In the data rows, 128 means zero.
Here is a table of points, one per row:
{178, 167, 115, 163, 159, 171, 155, 165, 137, 185, 138, 158, 164, 179, 138, 183, 134, 130, 190, 155, 116, 125, 168, 132, 157, 137, 180, 148, 174, 172, 178, 129}
{131, 132, 151, 140, 181, 166, 131, 118, 151, 142, 163, 164, 181, 140, 129, 148, 152, 125, 183, 160, 175, 172, 135, 133, 187, 168, 183, 178, 173, 152, 138, 170}
{133, 139, 181, 164, 172, 180, 149, 120, 164, 117, 147, 135, 181, 156, 136, 128, 129, 128, 162, 182, 126, 158, 159, 161, 151, 178, 149, 159, 160, 139, 131, 152}
{147, 143, 159, 125, 165, 117, 143, 118, 170, 142, 148, 133, 173, 119, 178, 160, 141, 121, 168, 128, 162, 167, 178, 168, 122, 135, 141, 135, 149, 176, 154, 147}
{145, 127, 131, 165, 179, 180, 161, 141, 120, 169, 149, 176, 148, 147, 133, 156, 127, 154, 145, 148, 111, 193, 182, 160, 110, 181, 157, 189, 175, 167, 114, 155}
{183, 121, 176, 173, 156, 160, 188, 139, 135, 187, 148, 173, 187, 156, 174, 115, 185, 159, 140, 166, 154, 174, 134, 169, 173, 134, 129, 185, 126, 139, 142, 130}
{157, 179, 141, 177, 147, 152, 136, 182, 121, 173, 123, 124, 132, 183, 170, 176, 128, 141, 184, 162, 121, 122, 151, 187, 142, 114, 184, 142, 158, 159, 171, 132}
{145, 141, 172, 143, 130, 192, 142, 173, 176, 124, 124, 132, 132, 129, 167, 171, 163, 162, 147, 149, 158, 134, 170, 179, 121, 129, 157, 116, 143, 165, 165, 140}
{195, 144, 128, 125, 173, 172, 122, 114, 147, 170, 133, 156, 101, 174, 150, 163, 121, 148, 173, 185, 150, 141, 107, 135, 123, 156, 187, 181, 132, 170, 149, 108}
{179, 171, 120, 190, 180, 134, 137, 160, 171, 157, 167, 168, 170, 165, 183, 125, 126, 158, 187, 177, 131, 123, 171, 120, 144, 176, 173, 175, 171, 118, 165, 145}
{153, 135, 135, 188, 142, 154, 169, 161, 171, 146, 116, 144, 182, 151, 115, 134, 141, 141, 153, 157, 169, 175, 182, 138, 150, 153, 154, 137, 138, 191, 135, 166}
{174, 125, 155, 129, 138, 144, 186, 138, 163, 140, 166, 120, 167, 174, 133, 170, 143, 123, 174, 172, 153, 166, 176, 146, 139, 152, 187, 155, 147, 186, 123, 167}
{121, 133, 177, 154, 125, 122, 116, 144, 140, 150, 172, 190, 138, 137, 167, 164, 158, 163, 161, 127, 129, 137, 135, 160, 159, 145, 143, 134, 139, 172, 118, 128}
{124, 169, 143, 159, 126, 184, 128, 111, 173, 148, 127, 166, 186, 133, 181, 179, 130, 136, 131, 149, 145, 140, 138, 127, 117, 176, 151, 174, 136, 133, 190, 141}
{118, 177, 144, 137, 148, 180, 163, 191, 155, 159, 140, 189, 181, 127, 162, 163, 142, 132, 147, 182, 182, 166, 162, 140, 195, 190, 190, 165, 114, 121, 160, 130}
{127, 122, 147, 151, 150, 164, 114, 171, 163, 137, 160, 134, 178, 129, 127, 117, 155, 149, 169, 183, 140, 165, 144, 171, 128, 169, 169, 145, 161, 120, 131, 184}
{122, 184, 149, 179, 127, 124, 138, 121, 161, 182, 173, 168, 137, 119, 136, 164, 131, 164, 157, 154, 127, 131, 154, 178, 172, 159, 125, 146, 122, 185, 133, 133}
{133, 169, 129, 174, 168, 183, 166, 168, 133, 136, 156, 148, 125, 154, 137, 116, 180, 171, 145, 154, 179, 158, 119, 131, 172, 120, 170, 185, 175, 132, 177, 164}
{128, 114, 186, 131, 188, 141, 155, 165, 178, 137, 140, 146, 119, 172, 182, 155, 175, 117, 142, 124, 133, 118, 146, 143, 125, 181, 151, 148, 170, 142, 120, 166}
{181, 174, 188, 132, 162, 150, 117, 188, 133, 151, 185, 111, 192, 123, 153, 162, 168, 186, 173, 135, 121, 161, 118, 168, 147, 124, 165, 163, 145, 142, 148, 168}
{116, 169, 116, 125, 150, 123, 175, 141, 162, 162, 177, 135, 174, 137, 174, 174, 184, 185, 187, 148, 174, 182, 122, 148, 163, 129, 124, 181, 181, 181, 158, 125}
{155, 148, 167, 183, 135, 122, 116, 182, 118, 165, 117, 170, 158, 164, 135, 175, 121, 169, 116, 194, 152, 130, 124, 110, 152, 177, 120, 166, 150, 187, 167, 124}
{176, 131, 125, 117, 182, 130, 139, 132, 175, 175, 159, 135, 113, 173, 132, 154, 173, 181, 123, 177, 173, 120, 159, 182, 163, 164, 146, 164, 111, 178, 123, 181}
{139, 124, 132, 156, 158, 118, 159, 162, 182, 136, 129, 145, 158, 152, 150, 158, 134, 135, 142, 187, 169, 120, 145, 131, 121, 151, 167, 129, 176, 118, 148, 137}
{114, 162, 134, 138, 184, 129, 134, 134, 143, 131, 132, 122, 172, 160, 160, 187, 150, 143, 152, 165, 137, 188, 174, 148, 129, 131, 164, 191, 130, 113, 186, 150}
{125, 173, 142, 133, 161, 116, 118, 174, 188, 167, 182, 160, 143, 150, 185, 173, 119, 129, 175, 134, 144, 149, 136, 129, 176, 181, 130, 185, 163, 184, 173, 135}
{161, 159, 126, 131, 162, 167, 128, 142, 136, 133, 119, 178, 118, 180, 136, 115, 167, 135, 162, 145, 131, 133, 137, 153, 182, 115, 163, 168, 178, 144, 179, 180}
{147, 159, 176, 152, 183, 150, 152, 152, 148, 141, 123, 157, 152, 184, 124, 131, 166, 154, 134, 107, 156, 147, 193, 167, 127, 146, 180, 160, 176, 175, 193, 171}
{180, 149, 115, 173, 130, 141, 138, 141, 120, 148, 114, 153, 147, 125, 126, 151, 165, 180, 119, 179, 176, 188, 153, 148, 177, 122, 119, 170, 142, 139, 154, 140}
{126, 188, 123, 129, 125, 147, 158, 123, 183, 126, 169, 122, 124, 124, 133, 131, 179, 144, 180, 125, 142, 179, 136, 120, 131, 171, 123, 118, 163, 172, 138, 133}
{143, 148, 131, 146, 164, 191, 116, 146, 147, 147, 157, 149, 156, 144, 156, 125, 147, 173, 141, 158, 145, 147, 170, 172, 118, 155, 127, 113, 132, 164, 165, 143}
{180, 113, 136, 113, 169, 176, 124, 169, 124, 182, 163, 153, 186, 115, 137, 152, 177, 177, 134, 152, 186, 181, 136, 153, 175, 140, 135, 159, 174, 172, 188, 151}
{166, 157, 176, 176, 189, 115, 170, 182, 172, 170, 155, 186, 133, 130, 177, 173, 197, 159, 132, 119, 132, 170, 158, 157, 123, 181, 178, 132, 150, 141, 147, 137}
{148, 161, 173, 133, 138, 162, 190, 139, 155, 116, 151, 168, 121, 108, 169, 189, 140, 163, 150, 170, 170, 118, 150, 171, 118, 143, 174, 151, 115, 163, 146, 168}
{149, 155, 174, 180, 151, 169, 178, 183, 185, 174, 156, 178, 139, 154, 152, 132, 127, 154, 124, 171, 184, 173, 172, 123, 144, 145, 182, 127, 177, 168, 162, 182}
{189, 130, 154, 167, 132, 149, 164, 167, 146, 120, 130, 186, 119, 182, 135, 185, 183, 156, 139, 137, 166, 156, 144, 182, 155, 201, 158, 153, 180, 140, 176, 178}
{182, 128, 120, 131, 112, 120, 128, 127, 177, 152, 174, 133, 173, 141, 140, 140, 190, 135, 111, 144, 136, 112, 183, 117, 140, 168, 192, 186, 120, 178, 133, 182}
{142, 151, 164, 122, 119, 137, 155, 168, 178, 129, 162, 153, 139, 167, 188, 106, 168, 172, 189, 149, 159, 164, 137, 145, 173, 129, 166, 173, 114, 188, 178, 130}
{171, 131, 116, 124, 152, 121, 181, 164, 153, 153, 180, 149, 158, 121, 139, 115, 139, 150, 132, 144, 184, 156, 180, 152, 116, 145, 139, 137, 165, 152, 125, 100}
{184, 145, 173, 137, 141, 162, 154, 124, 147, 176, 175, 184, 118, 117, 123, 125, 147, 164, 142, 179, 183, 141, 182, 169, 179, 151, 127, 149, 186, 116, 162, 166}
{133, 133, 165, 151, 170, 171, 157, 139, 122, 130, 165, 125, 164, 148, 180, 149, 183, 136, 180, 173, 173, 163, 161, 142, 132, 181, 136, 129, 145, 124, 158, 156}
{180, 132, 115, 129, 137, 112, 168, 170, 123, 128, 146, 177, 181, 175, 122, 167, 158, 171, 141, 154, 180, 158, 120, 187, 167, 124, 121, 151, 116, 164, 161, 162}
{128, 154, 139, 190, 175, 170, 125, 180, 127, 176, 159, 157, 131, 143, 110, 172, 123, 145, 185, 118, 136, 116, 139, 142, 182, 187, 144, 157, 111, 129, 178, 126}
{131, 134, 187, 139, 117, 149, 119, 116, 110, 147, 179, 143, 149, 139, 185, 171, 161, 190, 152, 138, 139, 120, 184, 142, 166, 129, 186, 152, 157, 131, 143, 120}
{134, 184, 140, 173, 151, 146, 156, 129, 119, 129, 185, 146, 155, 163, 169, 171, 126, 111, 129, 147, 177, 160, 149, 122, 121, 122, 158, 120, 133, 165, 142, 138}
{147, 137, 152, 161, 122, 185, 186, 121, 180, 129, 134, 133, 160, 170, 151, 169, 145, 135, 160, 156, 180, 180, 179, 113, 154, 162, 164, 173, 141, 130, 134, 171}
{176, 163, 162, 119, 165, 135, 184, 166, 107, 113, 131, 128, 159, 145, 179, 140, 128, 123, 167, 119, 143, 158, 182, 120, 160, 171, 133, 149, 146, 187, 120, 130}
{148, 135, 160, 189, 168, 150, 113, 123, 179, 118, 150, 141, 161, 143, 159, 134, 158, 126, 181, 178, 143, 178, 160, 170, 163, 149, 162, 142, 155, 140, 131, 169}
{119, 121, 158, 177, 134, 149, 158, 156, 146, 154, 167, 164, 115, 138, 123, 170, 171, 145, 161, 132, 135, 164, 135, 180, 184, 119, 155, 130, 114, 141, 118, 131}
{141, 181, 181, 169, 123, 132, 144, 165, 120, 186, 123, 119, 118, 112, 150, 151, 156, 147, 156, 143, 119, 150, 140, 184, 160, 169, 120, 176, 173, 183, 181, 168}
{165, 179, 170, 126, 121, 123, 175, 119, 145, 139, 185, 118, 143, 140, 161, 115, 128, 122, 159, 135, 160, 146, 120, 143, 145, 162, 149, 127, 118, 117, 192, 148}
{149, 119, 117, 138, 111, 173, 166, 163, 180, 126, 146, 116, 148, 168, 173, 129, 144, 154, 117, 120, 169, 117, 146, 174, 125, 157, 145, 191, 176, 163, 123, 164}
{154, 151, 128, 179, 170, 178, 141, 144, 139, 148, 148, 132, 167, 154, 148, 135, 159, 117, 161, 160, 153, 181, 163, 190, 178, 176, 182, 130, 182, 169, 169, 175}
{125, 186, 157, 165, 164, 186, 179, 162, 162, 103, 181, 171, 142, 177, 139, 182, 150, 171, 154, 166, 143, 116, 150, 188, 158, 174, 127, 157, 173, 147, 173, 116}
{163, 176, 182, 157, 133, 131, 134, 123, 130, 160, 130, 183, 134, 189, 125, 121, 177, 161, 136, 119, 191, 119, 150, 182, 137, 126, 144, 122, 182, 142, 126, 177}
{147, 173, 165, 168, 180, 149, 183, 177, 159, 184, 121, 178, 146, 151, 139, 144, 124, 131, 120, 156, 166, 172, 142, 157, 153, 120, 181, 129, 175, 133, 149, 181}
{138, 180, 179, 141, 122, 140, 144, 138, 188, 180, 180, 171, 134, 185, 148, 185, 128, 170, 130, 125, 138, 172, 127, 121, 173, 148, 126, 146, 194, 150, 115, 126}
{135, 148, 159, 135, 142, 171, 126, 128, 123, 176, 108, 139, 186, 187, 164, 180, 128, 152, 163, 136, 139, 159, 115, 124, 149, 173, 146, 108, 138, 118, 178, 121}
These points spread out most along one direction. For each point below, how far along it does it lie, from 0 to 99? The average is 50, and the first point in the table lies past the average. One standard deviation of the points above along it is 16.
{168, 119, 112, 122, 147, 195, 146, 160, 130, 168, 173, 178, 147, 182, 195, 143, 127, 182, 121, 131, 114, 128, 142, 130, 124, 154, 129, 127, 120, 168, 133, 186} 52
{179, 186, 153, 160, 171, 159, 183, 160, 135, 156, 116, 135, 130, 133, 166, 148, 174, 153, 139, 111, 186, 113, 115, 164, 181, 129, 171, 172, 173, 142, 155, 180} 44
{134, 127, 135, 155, 137, 151, 131, 130, 181, 148, 126, 143, 171, 175, 153, 145, 150, 125, 187, 172, 157, 179, 179, 165, 136, 173, 132, 160, 117, 112, 119, 158} 36
{127, 124, 173, 128, 146, 120, 191, 166, 122, 179, 178, 181, 124, 120, 117, 158, 138, 148, 165, 132, 115, 147, 124, 125, 161, 117, 150, 122, 160, 127, 178, 172} 64
{180, 152, 187, 137, 132, 136, 171, 151, 130, 135, 168, 122, 139, 140, 177, 130, 115, 134, 165, 135, 131, 163, 187, 134, 153, 170, 113, 129, 131, 131, 179, 152} 56
{165, 133, 176, 182, 126, 158, 182, 168, 146, 148, 125, 164, 160, 182, 127, 146, 188, 142, 127, 178, 148, 165, 121, 146, 159, 133, 113, 180, 169, 182, 146, 148} 41
{114, 143, 169, 140, 181, 179, 160, 180, 150, 180, 171, 155, 138, 150, 118, 177, 157, 142, 115, 122, 136, 130, 158, 168, 167, 128, 117, 189, 127, 162, 132, 131} 62
{170, 188, 178, 145, 127, 145, 131, 186, 191, 163, 173, 164, 170, 122, 116, 159, 162, 161, 139, 128, 118, 146, 123, 126, 151, 134, 121, 135, 145, 151, 117, 156} 65
{172, 176, 163, 175, 176, 176, 124, 185, 160, 175, 137, 154, 164, 184, 176, 172, 123, 118, 145, 177, 190, 171, 158, 159, 141, 125, 154, 156, 148, 134, 160, 174} 43
{146, 156, 124, 163, 118, 144, 171, 191, 155, 122, 167, 116, 147, 137, 169, 159, 125, 191, 158, 160, 158, 134, 170, 187, 138, 146, 135, 124, 165, 113, 128, 135} 52
{120, 182, 120, 123, 152, 121, 171, 137, 111, 167, 163, 145, 147, 178, 142, 120, 191, 188, 163, 155, 172, 130, 163, 114, 130, 189, 134, 129, 132, 154, 142, 179} 49
{187, 146, 139, 135, 190, 147, 139, 133, 172, 119, 138, 123, 128, 117, 183, 156, 173, 133, 136, 149, 148, 140, 183, 122, 187, 126, 134, 115, 182, 120, 144, 151} 39
{172, 122, 146, 183, 185, 138, 192, 121, 166, 183, 137, 121, 171, 181, 168, 124, 160, 192, 128, 180, 105, 166, 127, 180, 188, 150, 158, 145, 152, 159, 161, 177} 36
{160, 185, 179, 156, 127, 136, 130, 141, 163, 145, 163, 179, 166, 151, 116, 111, 140, 182, 115, 134, 129, 151, 137, 146, 155, 124, 171, 123, 130, 130, 146, 126} 58
